128 stands for zero in the data rows.
Each pair is two rows. How far apart are they, by a hidden measure? 0 means very close, and 40 very far. Two or three weighted sums of its numbers give each row a place; it is the straight-line distance between the places.
[166 109 124 123 123 127 124 146 145 142 110 193 138 103  94 139 111 117]
[145  93  62  75 159 123 131  77 102 143 142 120  72 132 131 125 156 175] ~ 26
[107 133 110  90 125 110 110 136  94 126 193 142 180 188 166 142 160 173]
[130 125 147  92 111 134 148 124 121 143 108 125 118 165 167 156 162 156] ~ 11
[179 105 120 124 166 137  96 128 186 133  95 113 123  94  95 101  91  99]
[106 119  98 145 120  80 105 118  85  93 167 143 199 136 146 142 157 171] ~ 6
[121 145 106 128 115 111  99 116  55 132 167  98 144 181 173 135 163 178]
[108 154 111 169  74 130 138  94 100 122 110 146 150 118 101  85  88 105] ~ 13
[101 128 114 172 135 121 146 114 107 109 119 158  81  80  93 104  93  67]
[157 131 141 130 126 156 116 173 142 125 128  97 148 101 102  87  95 113] ~ 28
[126 122 159  66 150  93 143 145 134 152 138 129 132 136 157 171 163 141]
[141 140 135 153 161 121 144 114 166 105  79 126 111  76  93 110  92  66] ~ 21
[105  71 120  97 206 170  82 117 107 143 167 155 109 113 102  81  89 101]
[ 64 121 145 135  91 129 102 114 100  46 124 112 128 109 100  81  93 114] ~ 13
[134 119 126 160 124 130 163  69 154 130  97 118 141  84 101  94  94  77]
[146 131  97 125 155 109 132  78 108 161  89 161 195 108 138 150 166 144] ~ 3
[141 149 120 173  88 177 122 227 141 111 156 150 157 100  88 119  87  76]
[128 113  91 148 165 140  46 134 113 146 129 138 149 116 102  89  87 113] ~ 18
[190 115 175  85 136 119 120 119 154 134 119  86 100 148 162 153 174 150]
[110 138 156 153 106  69 133  91 140 129  87 118  85 170 168 155 166 156] ~ 5
[119 111  69 156 117 122 100  97  49 122 156 127 110 140 128 114 154 181]
[116 159 142 135 129 110 120 125 106 132 149 107 101 168 167 155 158 154] ~ 8
[200 129 189 117 143 110 143 100 187 180  87  84  80 151 165 155 168 144]
[105 148 119 147 132 100 141 110 112 128 128 127  78  88  89 100  89  77] ~ 3
[113 146 117 136 100 158  89 134  95  80 138  88 178 110 103  72  95 106]
[178 120 142 145 160 156 112 148 191 138  87 168 148  85  89 125  81  67] ~ 24
[110 143 142 155 138 102 153 118 154 139  95 171 114 152 156 186 157 127]
[140 110 127  95 117 118 112 160  94 158 180  91 115 161 166 142 167 165] ~ 25
[131 138 129 127 117 154 116 150 129 116 133 101 131 116 102  82  99 141]
[128 153  96 123 127 170  96 143 111 138 167 147 133 132 115 131 143 172] ~ 15
[123 169 123 157 117 123 183 155 119 137  77 161 176 157 161 182 152 130]
[116 131  81 113 119  99 124  59  84 149 124 107 127 153 167 141 168 163] ~ 21
[186 119 119  91 184 121 195  87 122 184 129  70 143 113 155 153 166 141]
[ 88 144 125 147 166 105 190 124 112 131  81 172 172 155 164 184 154 130] ~ 15
[119 151 143 131  64 130 165 131  93 115 107 164 165 177 165 172 152 150]
[146 135  95 126 168 128 135 152 117 171 107 153 158 151 162 181 154 126] ~ 10
[124 137 112 166  98 148 176 140 140  75 139 151 190 103  99 115 100 122]
[129 137 157  94 151 146 101 150 190 123  87 157 187 161 159 175 156 146] ~ 16
[ 73 118  92 133 115 131 102 101 102 114 169 158 128 169 169 159 152 167]
[128 111 115  85 117 150 101 129  97 143  88 125 143  97  90  92  89  90] ~ 27
[ 97 113 146 120 145 101 138 119 116 125  94  86  61 130 157 157 158 145]
[ 82 105 131 171 138 131 155  71 128  94  83 107 109  89 100  82  97  94] ~ 12
[160 142 141  95 131 112 191 127 101 130 118 102 127 143 166 163 164 142]
[101 160 108 121 135 144 104 122  91 130 152 155 131 134 130 137 157 171] ~ 26
[114 142 102 175 119 126  99 120 143 108 103 146 153 112  97 106  82  94]
[150 149 149 115 143 112 170 136 111 153 185  98 122 155 165 152 169 149] ~ 3
[148 122 131  88 134 131 103 169 152 141 123 112 158 162 161 174 156 146]
[119  99  72  61 178 146 103  89 124 143 136 129 127 117 134 162 161 145] ~ 33
[168 101 140 143 107 129 158  93 144 140 123 152  90  91  94 101  95  83]
[142 139 129 172 118 159 128 148 152 139 101 140 132  98  92 104  81  97] ~ 10
[120 168 139 116 138 128 164 166 137 137 141 163 150 150 156 176 153 133]
[129 149 113 105 176 138 135 114 101 142 137 161  97 116 126 147 156 153] ~ 22
[171  92 155 122 214 145 128 113 154 158 113 140 122  83  96  90  95  79]
[ 84  95 104  77 125 109 150 133  90 113 167 119 137 138 135 125 159 172] ~ 27
[131 130 143  97 138 143 101 165 153 145 119 149 161 170 161 169 158 150]
[ 78 122 112 112 124 145 119 118 141 132  71 159 140 142 111 123 116 160] ~ 17
[185 124 156 128 138 126 157 105 191 140 149 101  99  98  99  95 119 135]
[167 115 174 165 129  44 167 116 131 145  74  90 118 130 164 154 166 143] ~ 23
[161 142 156  81 160 108 149 160 152 177 154 139 124 150 159 165 163 145]
[ 93 131  98 152 142 178 109 154 127  86  82 147 165  86  90 124  89  91] ~ 28
[105 131 114 154 110 104 169  68  83 115 140 123  75  89  98  93  97  77]
[106 123  78 122 126 137 105 107  60 113 142 158 122 124 105 106 123 149] ~ 8
[110 128 135 147 104 136 150 143 131  96 150 111 151 118  98  84  97 142]
[100 134 136 112 155 158 152  89 151 124 120 148 111  81  93  94  98  74] ~ 33
[114 130 137 163 113 108 135  65  90 105 104 120 104  84 105  81  97  87]
[ 94 158  63 155 106 111  84 124  79 141 133 131 166 176 165 165 149 162] ~ 12
[168 137 113  68 153 129 149 160 151 172 164 173 173 160 158 180 153 139]
[ 93 147 161  94 137 162  95 178 111 121 154 160  60 155 158 162 158 154] ~ 34
[135 125 133 141 134 142 115 125 134 147 127 105 175 104 101  82  92 112]
[154  87 159  98 224 167 111 106 181 157 136 150 107  92  97  91  89  87] ~ 33
[137 121 128  96 171 125 138 118 152 166  68 139  64 109 108 128 133 147]
[157 110 165 133 100 139  72 121 144 101  85 105 142 104 104  69  95 101] ~ 9
[135 144  94 146  60 110 107 103  94 127 129 135 161 193 167 146 160 172]
[149 188 119 158 115 150 174 119 150 136 127 139 176 115 136 169 159 140] ~ 18
[ 92 125  77 160 107 102  99 113  79 101 137 167 207 147 138 145 159 180]
[125 109 117 125 155 124 177 115 164 126 161 108 124 101 103 122 135 141] ~ 3
[190 138 135 179 118 176 125 160 163 147 131 148 178  90  94 121  86  70]
[109 130 131 118  94 168 102 152  89  69 103 110 140 108  99  84  89 116] ~ 17
[156 122 123 152 109 145 146 134 174 127 122 162 176  94  86 129 111 125]
[ 85 147 121 161 120 105 145 118 146 112 104 167 124 169 160 179 153 143] ~ 25
[166 101  89 108 184 151 114 115 106 172 175 108 133 102  97  89 121 138]
[166 135 153  65 145 115 134 161 158 171 153 147 139 164 164 159 161 159] ~ 18
[111 152  69 171  80 145 105 151  68 134 146 171 168 161 166 174 153 153]
[153 160 147 123 136 122 148 146 126 156 159 123 122 147 164 170 162 131] ~ 11
[160  88 134  98 157 125  84 166 184  99 154  76 114 109 100  84 115 149]
[ 78 158 119 170 118 140 199 143  97 144 214 180 128 152 156 177 150 142] ~ 15
[143 105 141 134 100  68 116 123 163 140 144  76  49 172 170 135 163 176]
[128 173 104 175 116 157 113 207 155  84 149 151 173  83  93 128  91  62] ~ 10
[ 95 117 154 118  75 169 100 174 144  60 146 108 125 111 101  82  89 102]
[135 112 165  96 100 166 107 124 169 111 118 179 135  92  88 124  85  69] ~ 7
[142 122 147 142 111 134 169 106 161  98 162  91 137  93  99  85 111 133]
[105 133 128 148 119 119 163 117 115 131 115 115 163 150 164 167 159 146] ~ 4
[ 77 114  54 206 126 140  89 137  57 116 150 177 136 120  96 101  78 105]
[123 133 155 131  72 168  79 153 152  83 130 111 143 111  98  85  91  99] ~ 21
[105 144  99 157  91 148 109 110 106  94 151 153 110  93  92 103  87  83]
[103 113 106  99 129 145  98 132 143  70 104 116 141 114  97  97 109 136] ~ 10
[122 123 103  95 154 148 119 134 154  73 103 109 148  99 102 105 109 126]
[166 106 196  82 145 112 173 100 191 142 101 116 107  82  91  96  98  95] ~ 15
[151  91 117 110 146  83 136 106 121 141 118 130 141 111 132 152 156 130]
[ 69 160 102 159  96 124 118 120  77 114 147 142  89 114  89 109  84  89] ~ 11
[125 115 110 139  90 105 143 109 141  99 154 160 179 124 144 161 157 147]
[ 92 152 129 170  91  93 138 119 149 134  90 158 111 172 161 179 153 141] ~ 12
[110 132  65 158 130 174  78 134 102 136 171 187 142 131  98 111 111 146]
[183 104 196  57 171 110 169 127 184 154 114 105 124  78  95  97 103  84] ~ 25
[104 122 175  72 191  72 182 123 119 167 102 132 151 149 156 172 162 138]
[173 150 138 122 178 121 123  99 172 117 101  90 123  75  97  97 104  74] ~ 19
[129 165 131 120 113 115 159 130 119 121  87 117 150 157 158 161 165 147]
[128 123 136  59 166 110 123 130 115 133 187 119 169 162 163 136 165 164] ~ 3
[148 119 158 201 119 159 170 145 153 130 132 117 115  82  92 109 101  96]
[161 113 157 142 111  79 139 133 168 154 136  85  55 158 167 148 170 157] ~ 19
[139 141  71 115 189 106 170  87  95 174 109  91  81  89 105 114 137 131]
[171 140 126  98 169 103 153 118 136 176 119 102 181 150 167 147 164 154] ~ 15
[ 99  90 138  91 113 150  89 174 147  89 175 141 146 132  97 102 109 150]
[120 142 124  81 160 104 164 153  87 133 183 117 141 162 167 146 168 155] ~ 16
[ 67 111 126 158  64 152 110 126 117  91 161 163 103 121  94 104  82  95]
[ 70 107 149  97 120  91 111 121 126 104 118 103  93 108 104  69 101 105] ~ 8
[131 147 110 174 113 158 119 134 137 133 136 127 161 119  98 103  85  99]
[168 119 119 103 178 151 112 143 165 148 147  81 184  89  93  90  99  99] ~ 9
[109 153 157 132  79  98 152 115  95 106  88 118 134 169 169 152 165 160]
[146  87 143  83  75 131 118 119 129 114 113 134 141 112  99  90  87 114] ~ 20
[106 114 151 157 110 146 118 202  93 103 176 121 100 151 164 157 164 146]
[144 121 127 125 118 103 167 105 116 124 111 130  93 105 125 136 160 147] ~ 6
[146 122 129 124 123 169  97 130  96 116 107 114 125  86  97  96  88 104]
[ 86 159 110 187  56 121 158 102 100 113 113 173 125 110  94 101  86  91] ~ 12
[183 110 144 111 169 148 101 112 170 160 101 103 122  92  96  85  99  98]
[138 154 127 124 138 111 131  97 147 123 150  90  95 121 102  82 117 165] ~ 7
[112 136 163 133 130  69 136  91 153 132  90 115  81 160 162 156 161 145]
[ 84  97  87 168 113 104 143  82  72  88 146 114  68 114 103  77  92 115] ~ 3
[115 165 124 148 120 119 152 138 104 143 153 155 153 166 163 176 156 145]
[137 114 152  79 131 105 168 108 126 148 118 103 116 139 158 147 160 158] ~ 15
[157 130 184 138 109 113 115 105 164 156 101  94  80 166 164 150 163 155]
[115 144 159 120  84 110 169 115 114  97  87  95 141 162 165 147 165 155] ~ 14
[148 129 140 115 107 144 111 167 108 118 181 130 123 111  97  90  82  96]
[157 151 149 125 177 117 197 117 135 174  88  88 139 145 166 154 168 139] ~ 16
[135 133 174 130 145  66 151  78 159 156  83 105  76 153 168 148 167 141]
[137 128 157 106 182 132 109 176 178 141 151  98 101  99  89 103 119 132] ~ 14
[127 142 136 164 113 153 171 142 150 125 123 143 155 101  97 113  87 111]
[145 113 144  97 102 116 143 124 138 105 126 144 117 105  97 111 113 129] ~ 8
[113 145 128 167  71 180 109 201 153  74 130 161 178 100  89 119  84  78]
[172 163 134 171 149 149 182 132 159 158 130 124 140  87  86 118  83  66] ~ 13
[167 132 156 145  98 163  95 160 166 121  87 171 166  90  93 120  89  66]
[118 153 127 156 172 123 157 111 154 110  92 122 103  89  94 108  93  76] ~ 21
[112 108  85  77 135 115 109  85 109 146  83 113  69 135 124 121 147 175]
[146 159 124 148 132 104 115 108 133 132 140 112 115 121 101  97 108 155] ~ 26
[172 157 138 150 155 131 177 146 153 158 161 111 116  83  95 104  93  77]
[113 112  56 130  73 136  54 123  57 125 123 146 129 115  97  76  92 108] ~ 20
[ 86 141 118 194 131 130 117 104  97 111 106 154 112  91  97 101  90  83]
[133 129 155 157 104  81 139 130 156 144 126 113  71 171 166 151 165 160] ~ 24
[141 113 115 122  99 134 141 182 164  92  93 164 112  86  91 124  84  67]
[129 134 120 153 151 127 130  97 168 112  97 119 117  93  96  98  93  77] ~ 25
[176 140 151 137 154 145 102 163 173 109 134  85 129  75  93  92  94  77]
[ 85 159  83 118 169 135 206 121  91 156 188 153 137 154 162 175 152 150] ~ 16
[122 130 171  90 114 113 158  95 129 123 145  97 103 164 166 150 159 142]
[193  95 153  88 118 104 122 121 182 121  94 143 146  88  95 114 109 101] ~ 25
[131 112 179  75 124 166 128 119 139  82 100 116 146  87  98  85  99  80]
[143 127 157 114 143 161 103 161 180 137  90 174 188 152 158 181 154 133] ~ 12
[117 166 122 151  87 130 159 158 100 137 165 162 155 168 161 178 153 139]
[162 137 117 173 109 178  71 208 155 129 142 143 164 113  95 105  86 100] ~ 5
[145 123 158  94 124 129 145 169 146 124 156  92 118 160 169 156 163 149]
[141 137 129 109 164 116 157 132 125 148 129  91 112 156 163 161 162 145] ~ 9
[136 154 113 132 149 127 145 132 125 177 109 125 190 167 166 164 158 151]
[116 135 145 109  81 123 132 132 125 114 125 107  99 174 167 150 157 167] ~ 7
[172 143 152 106 140 171  95 168 140 136  80 110 166  89  95  99  88 101]
[100 120 125 189 147 121 133  94 107 126  95 119  87  94  96  81  97  93] ~ 25
[ 70 125 130 108 122 166  91 174 115  75 157 164 184 113  97 104  81 106]
[122 108 157  91 141 140 134 153 138 142 170 116 108 153 165 160 158 154] ~ 10
[ 81 129 143 139 111 135 131 128 112  95 125 109 155 160 168 159 159 152]
[181 117 185 118 112 170 116 149 178 115  96  98 127  82 103  89  99  81] ~ 11
[135 125  73 144 102 136 151 114 124 144  80 165  86 112 112 154 143 141]
[113 186 128 124 139 131 162 122 170 176 117 148  97 127 145 183 156 136] ~ 10
[139 150 134 141 148 101 127 109 176 112 103 119 106  96  96  97  89  85]
[106 142 100 130 141 127 167 135 100 121 159 101 153 171 164 161 157 154] ~ 13
[103 122 115 175 155 148  95 124  95 119  96 159 126 101  96 110  85  97]
[146 112 115 147 163 102 180  82 112 136 128 101  83  76  97  92 101  81] ~ 12
[116 148 162 116 101 108 178 108 122  94  86  91 120 161 168 144 165 161]
[ 99 122 128 146  61  97  96 111  82  90  90 165 117 115 100  87  88 109] ~ 14
[112 119 136 126 146  96 104 129 110 142 149 108 109 127 110 105 134 168]
[129 128 171 152  93  89 120 147 113 135  69 119  74 159 166 160 160 148] ~ 14
[ 76 128 153 202  41 140 153 119 120  86 105 177 122 176 163 174 157 148]
[141 127 128 120 128 120 102  95 108 105 102 112 152 108 101  75  91 108] ~ 12
[159 132  85 105 124  98 102 177 104 118 149 129 205 136 166 155 159 153]
[187 142 153 103 139  94 136 110 146 178 108 120 180 126 161 152 167 141] ~ 13
[178 107 145 112 166 139 123 110 206 124  95 102 102  85  95  96  94  87]
[124 106 148 123 100 129 122 102 123 102 141 128 116 118  99  83  89 124] ~ 10
[169 127 134 118 138 172  75 160 126 113 161 146 117  86  95  89  99  85]
[164 147 122 122  97 139 152 146 120 161 104 163 124 155 154 185 153 132] ~ 14
[107  98 107  91 164 127 105 164 171  60 137  85 142 119 102  92 117 160]
[100 160 102 142  87 132  98 133  78  99 174 107 139 122  99  81  83 102] ~ 4
[156 120 136  88 185 154 110 117 154 105  87  83 147  75 102  94 111 111]
[ 92  99 157 137 145  91 130 128 130 110  81 152  83 148 158 181 157 128] ~ 28
[120 140 105  90 191 136  86 159 132 164 166  63  98 156 164 152 160 149]
[133 138 122  45 128 128 122 144 145 158 149 133 148 182 169 150 154 165] ~ 21
[124 117 100 136 114 158  60 152 125 126 121 197 175 113  98  99  78  98]
[145 136 140  99 113  98 148 137 114 126 178 123 126 100 105 118 129 136] ~ 13
[136 113  96  95 137 123 118  95 102 141 148 123 137 161 163 150 157 152]
[162 151 154 112 143 115 184 136 122 165 185 113 121 147 161 154 170 139] ~ 14
[193 142 127 157 153 152 119 130 185 162 125 122 148  84  93 107  90  78]
[139 163 145 136 120 112 156 155 115 146 183 126 126 158 164 164 160 147] ~ 8
[118 117 117 145 155 142  54 118  85 144 113 120 132 114 102  79  93 103]
[133 104 140 178  84 126 151 169 139 110 105 150 143 140 158 183 156 129] ~ 20
[111 118 101 142 133 132 102 102 142 103 142 125 121 114  92  86  83 107]
[ 94 158 123 141 104  95 159 100  93 116  86 100 154 177 163 137 162 175] ~ 10
[ 91 148 131 129 132 130 141 172 116 106 177 151  82 165 156 178 152 134]
[ 50 132 137 114 127 132 139 125  88 125 203 135 150 177 162 160 154 171] ~ 31
[ 89 108  92 130 136 102 130 139  92 129  76 125 194 174 157 176 155 146]
[101 112 169 118  90 119 137 113 149 105 110 133 122 109 103  93  88 122] ~ 7
[126 154 117 103 133 113 155 121 119 134  94 101 152 167 163 151 160 157]
[136  96  83 172 186 129 139 104 109 132 120 150 122  82  94 111  91  79] ~ 21
[107 137  98 129 149 124 139 112  80 131 146  94  60 108 107  69  98 102]
[134 132 116 151 120 128 116 166 141 160 193 160 118 163 162 180 155 131] ~ 13
[196 143 154 100 140 115 143 146 181 178 113 130 110 147 162 167 161 138]
[113 124 132 159  76 151 108 183 135 105 112 125 128 186 166 160 151 161] ~ 10
[174 123 152 147 160 153 112 152 178 160  90 115  95  88  95 102  96  87]
[ 85 150 140 138 100 114 102 135 100 114 169 110  89 187 168 145 162 172] ~ 8
[150  83 142 117 123 115  93 125 136 127 124 132  78 116 105  90 117 152]
[ 58 143  91 194  75 124 136 114  82  81 130 176  92 100  88 117  85  78] ~ 11
[148 118 167  90 160 139 100 133 190 130  83 122 172 159 162 156 162 152]
[170 142  95 100 125 139 152 143 132 156 142 175 210 166 160 175 151 141] ~ 21
[ 91 106 142 189  64  94 149 135 124 105 104 153 147 168 166 168 151 169]
[122 139 157 156 118 123 130 151 160 135 127 156  89 153 159 180 155 127] ~ 22
[128 133 111 116 100 118 116 103  96 146 137 134 127 181 169 149 158 165]
[168 141 149 101 117 111 174 126  95 138 114 102 101 150 162 148 169 150] ~ 10
[ 93 150 115 127 148 117 131 100  91 106 149  95  70 110 105  71  93 107]
[118 140 152 157  99  68 136 103 152 135  88 112  79 164 167 151 161 158] ~ 16
[126 153 149 117 152 107 114 103 112 140 149  87  67 156 168 148 162 155]
[128 109  93  96 146 139 154  77  59 158 110  72 159 145 168 134 165 175] ~ 38
[ 66 113 136 126  87 100 112  79 112 120 114 110 157 185 167 141 158 178]
[181 116 187 140 116  99 136 119 176 169 112  73  34 152 161 154 168 149] ~ 34
[113 137 106 121 161 131 199 113 104 128 135  86 180 163 161 164 162 149]
[112 124  60 123  93 116 103  74  71 143 172 108 147 168 169 131 164 175] ~ 7
[141 133 145  81 173  85 167  92 150 165 118 103  93 120 111  99 104 119]
[117 124 173 122 134  63 136  81 151 122  95 105  72 159 167 147 164 147] ~ 20
[135 124 154 106 105 121 109 133 135 109 115  72 104 180 167 140 164 174]
[133 139 140 150  96 150 102 160 130 112 123 134 127 169 153 171 150 144] ~ 6
[156 163 128 135 132 120 139 166 110 161 205 130 150 153 160 167 159 139]
[123 146  56 120 120 148 105 118  74 147 170 116 138 119 133 137 163 161] ~ 34
[ 69  80  75 128 132 116 140  98  99 121 202 156 178 178 164 145 153 174]
[139 128 155 146 121 139 171  81 162 118 125  92 111  89  97  87 103 112] ~ 4
[116 161 117 122 140 120 152 173  85 136 208 122 137 169 163 154 157 154]
[189 119 156 110 172 111 141  94 183 159  97 100  93  77  97 100  94  70] ~ 5
[ 71 116 105 176 116 133 120 151 139  70 108 126 165 129  94 115 107 150]
[111  88 165  62 152 130 102 151 156  97 177  74 122 123 105  77 121 157] ~ 8
[ 98 149 105 112 131 128 153  91  89 156 197 112 110 169 171 142 161 186]
[152 131 114 133 177 143 187 117 113 164 146 105 152 128 155 166 158 137] ~ 9
[143  88 157  85 111  82 117 111 130 118 105  92  98 151 162 130 163 179]
[154 111 136  76 154  61 186  80 125 161  91  99 106 149 168 153 161 152] ~ 6
[ 76 104 109  70 150 139 115 154  81 119 170  90 130 133 131 123 152 180]
[139 102 158 112 156 136 114 185 172 124 138 122  92  99  96 104 114 123] ~ 28
[125 124 150 112 108 129 106 159 138 108 133  73 117 177 166 147 161 176]
[104 125 116 149  80 139 115 136 153  93 150 136 165 115  95 108 103 143] ~ 14
[ 79 130 109  92 184 127  73 139 116 124 159  69 100 180 177 140 160 169]
[ 96 154  94 133  68 145  97 135 138 122 139 163 134 161 158 158 153 171] ~ 18
[127 135 110 155 146 156  86 135 107 114 122 136 143  95  93  99  92  85]
[118 167 126 152 103 129 170 173 103 137 187 165 163 161 155 181 156 139] ~ 19
[ 82 140  68 127 103 139  93 108  90  97 179 120 118 130 125 126 159 178]
[ 56 145  90 191  52 114 124  94  46  89 146 165 112 119  96  99  84  96] ~ 22
[107 135 167 106 129 116 148 100 104 110 142 116 138 148 167 150 164 149]
[127 123 130 138  83 131 142 119 139  85 179 150 163 121 146 153 163 154] ~ 8
[154 136 158 172  97 102 143 173 173 160 130 137  70 155 156 179 156 129]
[149 114  78  63 152  99 121  83 127 130 110 107 109 138 116  96 115 149] ~ 21
[ 51 149 113 162  82  93 116 117 127  94 109 160 131 189 160 161 150 161]
[128 144 185 130 119 113 169  99 153 161 150 118  95 155 159 154 166 146] ~ 6
[134 154 135  95 127 116 187 140 125 163 160 103 124 135 162 169 162 143]
[124 132 105 120 135 100 123 133 150  91  73 112 179 171 161 170 153 150] ~ 17
[168 133 164 129 111 176 129 194 172 128 151 123 124  73  91 111  92  65]
[114  50 103  92 162 165  83 161 101 152 104 157 179 169 163 174 149 151] ~ 14
[153 149 149  86 142 113 129 165 150 169 143 134 126 158 165 160 155 149]
[165 133 133 146  95 160  71 156 155 109 117 127 160  96 102 101  87  77] ~ 8
[183 139 154  36 164 111 146 141 168 189 132 115 103 154 164 156 169 153]
[178 108 141 136 173  97 129  92 160 177 106  80 139 157 165 139 166 154] ~ 10
[161 146  98 149 118 127 126 140  99 138 142 179 178  90  95 106  87  77]
[155 116 125 156 154 162 138 139 121 167 170 186 106 108  95 100  92 110] ~ 16
[125  88 154  87 102 145 110  80 132 119 173 114  63 104 102  74  93 106]
[117 110 126 156 112 115  92 117 137 107 124 126 102 111  98  85  87 105] ~ 21
[127 135 136 177 110 155 114 174 133 137 147 170 126 113  99 135 119 139]
[125 107 164  74 168  84 201 151 110 151 134  80  93 157 167 146 166 149] ~ 11
[187 129 106  90 148 120 144 116 149 168 116 121 181 165 166 152 160 159]
[111 143 139 123 155 118 121 123 117 123 154 111  78 163 163 158 166 149] ~ 32
[ 75 136  92 134  81 170 107 135  72  77 129 157  94 121  99  98  88 100]
[139 147 165 108 137 112 146  97 136 158 119  92 114 157 164 151 162 155] ~ 7
[129 103  80 156 166 124 134  98  84 171 192 155 134 115 104  84  99 143]
[ 92 137 100 221 100 156 177 119 135  84 103 184 163  93  82 117  82  66] ~ 9
[127 129 110  77 156 135 109 169 144 131 147 120 176 162 168 171 148 142]
[149 155 131  88 153 119 170 129  99 142 120 123 169 147 161 171 164 141] ~ 5
[120 152 100 147 143 121  96 133 128 144  95 168 184 115  94 118 107 122]
[125 115 148  53 157 123  98 143 147 113 144  89 146 158 168 144 161 154] ~ 11
